Here is a table of points, one per row:
 0.0  1.2  1.4  1.4  0.0  0.6 -0.6  0.4  1.1 -1.9  0.5  0.6 -1.3 -0.9 -0.8 -0.2  0.7 -0.9 -1.2  0.6  1.0 -0.4  1.0 -1.4
-0.2 -2.7  1.1 -0.5 -0.2  1.4  0.5 -0.6 -1.0 -0.3 -0.7 -2.0  0.3 -2.8  2.5 -2.3 -0.7  1.4  1.7 -0.6  0.0 -1.6 -1.0 -0.2
-0.2 -1.0 -0.4  1.2  1.2  0.0 -2.1 -0.6 -0.1 -0.1 -0.4 -0.4 -0.1 -0.7 -0.6 -2.7  0.8 -0.3  1.6  2.4 -0.8  1.4 -0.5  1.2
-0.4 -0.7 -0.5 -0.1 -1.5  0.4  0.0  0.0 -1.1  0.1  0.3  1.2 -1.8 -1.0  0.4  1.0 -0.8 -1.8  0.4  0.9  0.4  1.2  0.2  1.0
-1.8  0.6 -0.6  0.1  1.6  0.1  1.3  0.8 -1.2  0.8  0.2 -0.2 -0.5  1.0 -1.5 -1.0 -0.2  1.8  0.5  1.8  0.8 -1.7 -0.6  1.3
 0.4  0.8  0.3  0.7  0.4 -1.0  0.6  1.6  0.2 -0.2 -1.8 -1.9 -0.5  2.1  0.0  0.9  2.6  0.8  0.1 -0.6 -1.8 -1.2 -0.2  1.3
 0.3 -1.6  0.1 -0.1  1.1 -0.2  1.1  0.2  0.0 -0.8 -0.6  0.2  0.0 -2.0 -0.4 -1.1 -0.7  0.0 -1.2 -1.1 -1.5  0.8 -1.1 -0.5
-1.1  0.6  1.0 -0.2 -0.8  2.5  1.2  0.7  0.3 -1.4  0.5  0.6 -0.2  0.7 -1.4  1.1  0.2  1.8 -1.4 -0.1 -0.4  0.9  1.2  0.5
 0.0  0.3  1.0  0.6 -0.5 -0.2  0.1 -0.3 -1.3 -1.8 -0.6 -0.5  1.1  0.5 -0.7  0.5  0.0  1.2  1.9  0.4 -1.4 -0.5 -0.1  0.1
-0.3  0.9 -0.5 -1.0 -0.8  1.4 -0.3 -0.6 -0.4  0.5  1.3 -0.1  2.2 -0.4  1.0  0.0  1.5 -0.1  0.7  1.2  0.9  1.6  0.1 -0.3
-0.3  0.7 -0.8 -0.7 -0.1 -0.8  1.7 -0.9  0.2 -1.7 -0.6  3.1  1.2 -0.3 -0.1  0.2  0.8 -1.4  1.3  0.6 -1.1 -0.5 -0.5 -0.8
 1.7  0.4 -1.2  0.2  0.5 -0.3 -0.2 -2.0  0.3 -1.5  0.7 -1.1  0.1  0.4  0.6  0.0 -0.5  0.8 -0.5  0.8  0.0  0.7  0.1 -1.7
-0.3  0.1  0.2 -0.1 -1.3 -2.4  0.3  0.6  0.3  1.7 -0.6  0.7  0.0  2.0  0.0 -0.8 -2.6  0.5 -0.8  1.2 -0.1 -0.4  0.9 -0.5
 1.8 -0.8  1.2  0.9  1.0  0.6 -0.4  0.3  0.0  0.4  1.8 -0.1  0.5  1.5 -0.4 -0.3 -0.4  0.3  0.8 -0.3 -1.8  0.6 -0.4  0.3
 1.4  0.8 -1.2  0.5  0.2 -0.1  1.7 -0.1 -0.3 -0.6 -0.2  1.6 -1.4  0.1  0.6  0.4 -1.1 -2.7  0.2 -1.4  0.1 -0.6 -0.6 -0.7
 2.1  0.3 -1.7  0.8 -1.4  2.2 -0.2 -0.1 -2.0  0.5 -1.2  0.2 -0.6 -0.8  0.3  0.6  0.5  2.6  1.3 -0.8  0.9  1.8  0.8  0.5
 1.8 -1.3  0.4 -1.7 -1.2 -0.2 -0.1  0.1  0.6 -1.3 -0.3  0.6  0.7  1.0 -0.8 -1.2  1.4 -0.1  1.8 -1.1  3.7  0.4  0.0  1.1
 1.3 -0.3  1.2 -0.7 -1.7  1.1  1.7  0.4 -0.8  0.5 -1.9 -1.2  0.7  1.4  0.3 -1.2 -0.3  0.0 -0.5 -0.4 -0.4  0.6  1.8  1.6
-1.2  0.8 -1.0  0.6 -0.5  1.4 -0.3  0.7  0.9 -0.2 -1.1 -0.8 -1.5 -0.5  0.6 -0.4 -0.5 -0.5 -0.4  0.0 -0.9  1.5  0.7 -0.9
 1.7  1.6  0.9  0.5  1.7 -0.2 -1.2 -0.7  0.5 -0.3 -0.6  0.4  1.0  1.4  2.3  0.2 -0.4  0.7 -1.9  2.1  1.1 -1.9 -0.7  1.1
 0.3 -0.3 -0.2  0.9 -0.9  0.4 -0.8 -1.8 -1.3  1.0 -0.1 -0.7 -0.3 -0.2 -0.1  1.5 -0.3  0.5 -0.2 -0.7 -0.8 -1.0  0.9  0.1
-0.3 -0.3  0.1 -0.5 -0.1  1.6 -0.9 -0.1  0.7  0.4 -1.0 -0.7  0.1  1.8 -0.5 -0.9  2.4  0.0 -0.5 -0.6 -0.4 -1.0 -0.2 -1.5
 1.1 -0.8  0.8 -0.5 -0.6  0.7  1.4 -0.6  1.5  0.7 -1.2 -1.5  1.2 -1.5 -2.0  2.7 -0.7  0.3  0.7  1.2  0.1 -1.8  1.1 -0.7
-1.1  0.3  0.8 -2.3 -1.2  0.8 -0.3  0.0  0.8 -2.0 -0.4 -0.5 -0.2  0.7 -0.8 -1.3 -1.7 -0.7  1.3  1.2  0.4  0.7  0.0  1.6
-2.6 -1.5 -0.8  0.5  0.9  0.2 -0.1 -0.3  1.5  0.5 -0.1  0.4 -0.9  1.2  0.3  0.4 -0.1  0.5  0.6 -1.2 -0.7  1.3  0.2  0.3
 0.2  0.1 -0.6  1.2 -0.4  0.9 -2.0  1.7 -0.3 -1.2  0.3  2.0  2.2  0.2  0.0 -0.2 -1.0 -0.2  0.4 -0.1  0.2 -1.0 -1.3  0.0
-1.8  1.9 -0.6 -1.7 -1.0  0.0 -0.5  0.6 -0.7  2.0  1.4 -0.2  0.7 -1.4  0.4  0.0  0.1  0.2 -1.3  0.2  0.1 -1.4  0.2  1.3
 0.7 -1.0  0.4 -0.2 -0.3  0.1  0.0 -1.1  2.3  1.2  1.2  1.2  0.1 -0.7 -0.2  0.2  1.5  0.0 -0.9 -0.5 -0.7  0.4  0.0  0.6
 0.3  0.5  1.7  0.4  0.0 -2.3 -0.1 -1.9  0.4 -0.7 -0.1 -0.6  0.5 -0.3 -0.9 -0.3  0.9 -1.4 -1.5  1.1  1.6  1.2 -0.5  0.9
 0.2 -1.4  0.2  0.8 -0.5 -1.9 -0.3 -0.7 -2.0 -1.5 -0.1  1.4  1.1 -0.4 -2.0 -1.4  1.3  0.8 -1.3  1.8  0.4 -0.3  1.0 -0.6
-0.9 -0.8 -1.0  0.2 -1.8 -0.7  0.4 -0.5  0.2  0.0 -1.1 -0.9 -1.3 -0.1 -0.4  1.3  0.9 -1.1  1.5  2.3  0.9  0.0 -0.2 -0.5
 0.4 -0.7  0.7 -0.6  0.5 -0.5  0.3  1.4  0.0  0.2  1.0  1.0 -1.8  0.9  0.4 -0.3  1.0  0.1  0.9 -1.1  0.4 -0.2 -0.8  0.3
 0.0  1.1  0.8  1.3  0.0  0.5 -1.1  0.6 -1.8  0.0 -0.6 -0.7  0.5  0.2  0.7  0.7 -1.0 -1.2  0.4 -1.1 -0.3  0.7 -0.5 -0.8
-0.1  0.8 -0.5 -0.2 -0.6 -1.8  0.1  0.9 -1.2 -2.0  2.8 -0.8  0.4 -0.2  1.1 -0.9  1.0 -0.7 -0.2 -0.5 -0.8 -1.1  1.7  1.0
 0.4  1.0  1.4 -0.2  1.3 -0.8  0.4 -0.7 -0.3  0.6 -1.2  1.1  0.1 -0.7  1.5 -1.9 -0.8  1.0 -0.5 -1.0  0.6 -0.7  0.7 -0.4
-0.1 -1.1  0.7  0.1  0.5 -0.4  0.3  1.5 -0.9 -0.9  0.2 -0.3  0.7 -0.4 -0.1 -0.1 -0.2 -1.3  1.5  1.4 -1.5 -0.3  2.2 -0.8
-0.6 -0.5 -1.7  1.4  0.8 -0.5 -1.4 -2.1  1.5 -1.4  1.0 -0.9  1.3  0.4  0.8  0.1 -2.2 -0.4 -1.0 -1.5 -0.1  0.3  1.6  1.4
 0.2 -0.5 -1.4 -0.2  1.2  1.0  1.0  0.9 -1.4  0.2  0.5 -1.2  1.7  0.7 -0.8 -1.7  0.2 -0.9 -1.6  1.2  0.5  0.6  0.2 -1.8
 0.0  0.2 -1.0  0.7 -0.1 -1.1 -0.8  0.1  1.4 -0.6 -1.2  0.1  0.6 -0.9  0.1 -0.5  0.6  0.1  0.0 -0.2 -0.8 -0.5 -0.6 -1.6
-0.4 -0.2  1.2  0.6  0.4 -0.4  1.4 -0.4  1.2  0.1  2.0  1.1  0.0  0.4  0.7 -0.4 -0.9  1.8  1.6  1.0 -1.1  0.3  0.0 -2.1
 0.3 -2.0 -0.6  0.8  2.0 -1.2  1.6 -0.1  0.4  0.4  0.7  0.4  0.3  1.7  1.0  0.6  1.7 -0.4  0.1  0.7  0.5  1.5  1.2 -0.2
 0.0 -0.1  0.4  1.8 -0.6 -1.6 -1.4  2.7  1.3  1.7  0.0 -0.1  1.9 -1.4  0.3  0.0  0.4  0.8  0.2  0.2  1.1 -0.2  0.7 -1.3
 1.5 -0.6 -1.4  0.5 -3.4 -1.8  1.7  0.5  0.3 -1.4  1.2 -1.6 -0.4 -0.1  1.9 -3.0  0.6  1.3 -0.2  0.9 -0.6  0.9 -2.0  0.6
-1.2 -0.1  2.5 -0.4  0.5  0.1  0.5  1.0  0.0  0.0 -0.1  0.4  0.0 -0.2  1.2  1.5  0.1 -0.8 -1.1  1.2 -0.9  1.8 -1.1  0.6
-1.8  0.1 -0.1 -0.6 -1.2 -2.3 -1.2 -1.3 -1.1  0.8 -0.7  1.3  0.6  0.3 -0.1 -0.2 -0.1  0.4 -0.3 -1.8 -2.0  0.0 -0.6  0.1
 0.8 -0.6 -0.5 -1.7  0.6 -0.1  1.3 -0.7 -0.4  0.8  1.6 -1.5  2.0 -0.5  0.1 -0.3  0.0 -0.8 -0.8 -0.4  0.2 -0.1 -0.7  0.3
 0.2 -1.4 -0.3 -2.4  0.6 -0.7 -1.8 -0.1 -1.4 -1.9  0.1  0.0  0.1 -0.6  0.5  3.0 -0.7  1.9 -1.2  0.1 -0.5 -0.7 -1.0 -0.1
 0.1 -1.9  0.4  0.3  0.1  0.8 -1.2 -0.6 -1.0  1.3  0.5  0.6 -0.6  1.4  0.3  0.4 -0.3 -1.9  1.3  1.6 -0.4 -0.4 -0.1 -0.6
 0.6  0.9  2.1  0.2 -0.9 -0.5  0.7 -0.3 -1.0  1.1  1.4  0.5 -0.2  0.8 -0.1  0.0 -1.0  0.8 -0.2 -0.1  0.2 -0.2  0.3 -1.9
 0.0  0.5 -0.9 -0.5 -0.2 -0.1  0.5 -0.2 -1.0  0.9  0.8  1.0  0.2  1.1 -0.7 -0.1  1.1  0.5  0.4  0.0  0.2  1.4 -2.3 -0.7
-0.1  2.6  0.6  0.5  1.0 -0.9  0.4 -0.7 -1.2  0.7  0.0 -1.4 -1.1 -0.5 -0.6  0.2 -0.5 -1.0  1.2 -0.9  0.9 -0.6 -0.4  0.5
-1.4 -1.3  1.6  1.4 -1.2 -0.7  0.5  1.1  0.7  0.2 -0.8  0.6  0.9  0.1  1.4  1.3  0.1 -0.6 -1.4  0.6  1.9  1.1 -1.8 -0.2
These points spread out most along one direction. Take the direction at right angles to it along which they spread out most. Go by this last direction. How many in every 100 of the points above lie lower along it than each point below? Answers are rounded to whole numbers. More than half of the points above lie lower than the first one.
-1.0 -0.1  0.5 -0.3  0.3  0.2 -0.1 -0.2 -1.4  0.5  0.2 -1.0 -0.5 -1.3  1.7 -0.7  0.5 -0.2  0.4  0.1  0.2  0.9  1.0 -0.6 27
 0.0 -0.9 -1.7  1.7  0.8 -0.3  0.9  1.3  0.8 -0.4  0.9  0.3  1.3 -0.1 -0.1  0.5 -0.8  0.6  0.8  1.4 -0.6 -0.9 -1.0  1.4 65
 0.9  0.2 -0.6  1.1  0.9 -0.9 -0.5 -0.4  1.2  0.2 -0.5 -0.4 -1.2  0.8 -1.1  0.1 -1.6  1.3 -0.6  0.4  0.6  1.6 -0.9 -1.1 60
-0.2 -0.9 -0.2  1.1  0.0 -0.3  0.6  0.0 -0.3  0.3 -0.9  0.3  0.9 -0.5 -2.4 -1.2 -0.5 -0.5 -1.3 -1.9  0.6 -0.3 -1.3 -0.3 58
 0.2 -1.7 -1.7 -0.7  0.3 -0.3  0.2  0.6 -0.5 -0.4 -1.6  1.6 -1.3 -0.1  2.3 -0.1  0.2 -0.1 -0.8  0.0  1.3 -0.6  1.6 -0.6 50
 0.2 -0.5 -0.2 -0.6  0.1 -0.6 -2.0 -1.0  0.6  0.5  1.2 -0.1 -2.8 -1.3 -1.8 -0.5  0.4  0.9 -0.8 -0.2  0.5 -0.8  0.1  0.1 40
 0.4  0.0 -0.8  1.4 -0.3  0.1 -0.4  0.3  0.5  1.0  0.9  0.9  0.4 -0.2  0.1 -0.4 -1.3  0.9  0.2  1.0  0.6 -0.4  1.2  1.5 50
 0.5 -0.3 -0.9 -0.2  1.2 -1.3  0.3 -0.4 -0.2  1.5 -1.5  1.2  0.6 -0.3 -0.4 -0.5  0.6 -0.7  0.3 -0.9  0.4  0.9  0.6  0.3 62
-2.0  0.9 -0.1  1.9 -1.8  1.8  1.4 -2.2  0.9 -0.1  0.2  1.4 -0.1 -0.3  1.0 -0.5  1.3 -0.7  0.4  0.8 -0.2 -1.7 -0.3  0.2 40
-0.2 -1.2  0.3 -1.1 -0.4  1.7 -1.1  0.9  1.0  0.5  1.2 -0.1 -1.4  2.0  0.3  0.1  0.0 -1.3 -0.1 -1.6  0.3 -1.3  0.0 -0.5 19
 2.5  1.4 -0.3 -2.1  0.0  0.5 -0.4  1.2  1.7  1.5 -0.9  0.9 -0.1 -1.1 -0.5 -0.6 -0.5  0.0 -0.7  1.4 -2.1  0.4  0.2  0.9 33
-1.4  1.7 -0.8 -1.0  1.1  0.0 -0.8 -0.6  0.3  0.6 -1.4  0.4  0.8  1.7  1.0 -0.1  0.6 -0.9  0.0  1.1 -0.9  0.5 -1.0 -1.0 60
 1.0 -0.7  0.2  1.1  1.3  0.5  1.3  1.2 -1.2  0.1 -0.1 -0.2 -0.3  0.2 -0.6  0.5 -0.3 -1.1 -2.1  0.9 -0.9  0.2 -0.8  1.7 46
-1.9  1.4 -0.3 -1.2  1.5  0.0  0.4  1.4  0.6 -1.5  0.3 -0.2  0.4 -0.8  0.1  0.8 -0.7 -0.3  0.9 -1.3  1.4  0.2 -0.3 -1.1 33
-0.3  0.6  0.5 -0.3  2.0 -0.2  0.1  0.2  0.4  0.0 -0.5  0.9 -0.2 -1.5  0.3  1.3  1.4  0.6  1.4  0.0  0.6  0.2  1.2  0.6 27
